In the rows, 128 means zero.
One turn moves each row of this set onto another row. After a few examples, where does it send each row asked below?
J_425: [140 128 136 135 162 128 166 137 146 135 133 132 136 123 122  99 138 127
 141 122 138 152]
J_137: [135 117 144 137 180 150 143 123 159 155 122 130 127 107 102 103 129 109
 152 142 121 112]
J_879: [134  91 151 114 122 154 135 112 135 127 143 121 102 122  99 108  93 116
 141 141 112 135]
J_590: [148 144 172 110 125 161 104  96 147 139 119 128 124 111 121 133 117 111
 153 131 136 127]
J_510: [126 144 153 133 128 131 147 107 148 140 133 113 151 123 128 128 132 151
 124 154 144 146]
J_901: [126 117 163 117 169 136 153 107 136 120 136 178 136 112 121 128 140 125
 153 136 155 146]
J_98: [119  88 145 131 116 142 133  98 113 124 133 120 126 117 121 111 141 158
 145 132 155 136]
J_240: [101 110 174 126 143 139 111 108 154 155 124 123 112 105 102 100 106 132
 158 147 138 120]
J_511: [135  88 169 129 154 178 130 122 130 145 136 120 133 134 108 109  99 112
 141 127 137 141]
J_697: [157 125 138 132 156 124 158 139 133 119 130 139 126 105 111 102 125 138
 154 120 137 147]
J_2: [123 118 146 101 147 135 162 104 144 118 138 162 119 106 130 137 144 127
 154 133 141 152]
J_628: [102 123 172  98 158 168 135 114 139 121 146 130 140 143 128 123 118 100
 130 136 149 131]
J_386: [138 112 165 117 135 182 159 125 118 129 108 123 143 124  97 125 138 143
 140 133 147 119]
J_546: [109 125 149 113 135 164 166 113 129 138 126 111 138 128 100 118 153 113
 129 163 139 122]
J_552: [140 115 148 125 172 158 151 133 154 139 123 120 119 102 115 115 124 108
 155 120 110 115]
J_346: [102 115 146 127 172 140 131 107 136 132 134 159 119 115 128 140 142 104
 163 127 127 111]
J_749: [140 131 130 134 163 112 158 131 135 124 142 136 126 109 108  94 131 119
 148 141 137 145]
J_148: [137 114 133 136 161 144 147 127 151 132 120 133 115 106 102 111 125 118
 158 138  99 106]
J_290: [125 115 144  99 109 163 134 108 151 113 116 141 115 135 120 133 113 154
 144 134 128 127]
J_694: [121 115 142 116 162 141 124 103 143 144 124 157 107  94 125 143 140 121
 176 127 139 116]
J_282: [120 139 155 116 116 134 135 136 106 128 118 131 106 139 109 116 127 120
 153 111 120 123]
J_574: [105  94 167 111 121 139 149 103 126 123 152 119 121 120 127 104 140 132
 126 123 156 135]
J_682: [123 143 150 129 127 126 119 122 117 160 109 139 114 135  92 103 134 126
 151 143 145 122]
J_675: [121  93 130 140 139 160 125 102 137 156 131 116 127 138 101 104 116 118
 142 162 127 141]
J_9: [131 142 176 132 131 157 110  93 153 141 114 147 138 143 117 125 124 115
 134 137 127 115]
J_459: [127 146 156 129 128 151 105  91 130 120 125 127 132 128 123 136 123  97
 150 145 116 118]
J_615: [111 113 153 119 156 142 136 106 158 146 123 173 111 117 125 138 141 126
 156 117 130 111]
J_714: [112  92 167 132 144 135 129 100 104 121 150 127 135 114 112 100 135 132
 138 139 168 129]
J_869: [121 144 165 110 144 146 125 136 111 160 122 118 121 130 113 110 134 101
 156 116 156 136]
J_178: [123 122 139 122 152 154 104  93 124 129 125 138 136 120 103 122 116 130
 159 175 162 127]
J_532: [ 89 110 162 125 147 157 118 119 142 144 129  94 121 114 131 115 114 113
 164 128 127 132]
J_877: [156 127 132 127 131 119 116 108 129 140 144 116 120 117  94 128 106 126
 127 149 151 134]
J_101: [122 116 134 128 156 137 151 101 130 119 125 165 135 117 127 137 151 136
 163 144 142 150]
J_93: [135 129 138 136 150 137 128 119 127 142 151 106 145 142 118 131 119 102
 116 130 147 140]
J_360: [127 143 172 122 133 116 149 113 132 107 152 124 138 109 116 127 111 134
 125 154 133 134]
J_400: [120 119 136  95 127 123 119 105 107 125 148 121 103 109 126 134 119 127
 149 150 128 124]
J_67: [144 137 172 134 146 141 134 121 121 120 135 119 160 109 126 137 113 151
 141 137 151 143]
J_211: [ 94 102 169 143 137 147 119 119 140 127 116 125 120 128 114 110 104 140
 157 125 110 114]
J_75: [137 108 185  98 147 148 121 122 126 150 132 143 124 122 126 125 114 148
 134 113 158 125]
J_130: [100 116 144 135 153 136 120 106 116 150 133 137 143 158 130 121 141 133
 125 148 135 121]
J_570: [134 119 164 106 134 156 155 117 112 115 129 124 121 101  80 117 128 121
 145 164 143 112]
J_573: [156 119 151 131 128 137 132 125 135 129 136 128 130 142 110 134 103 137
 113 108 137 128]

J_570 -> J_682
J_459 -> J_714
Where do these go?
J_400 -> J_178
J_346 -> J_901
J_148 -> J_749
J_511 -> J_573
J_211 -> J_360

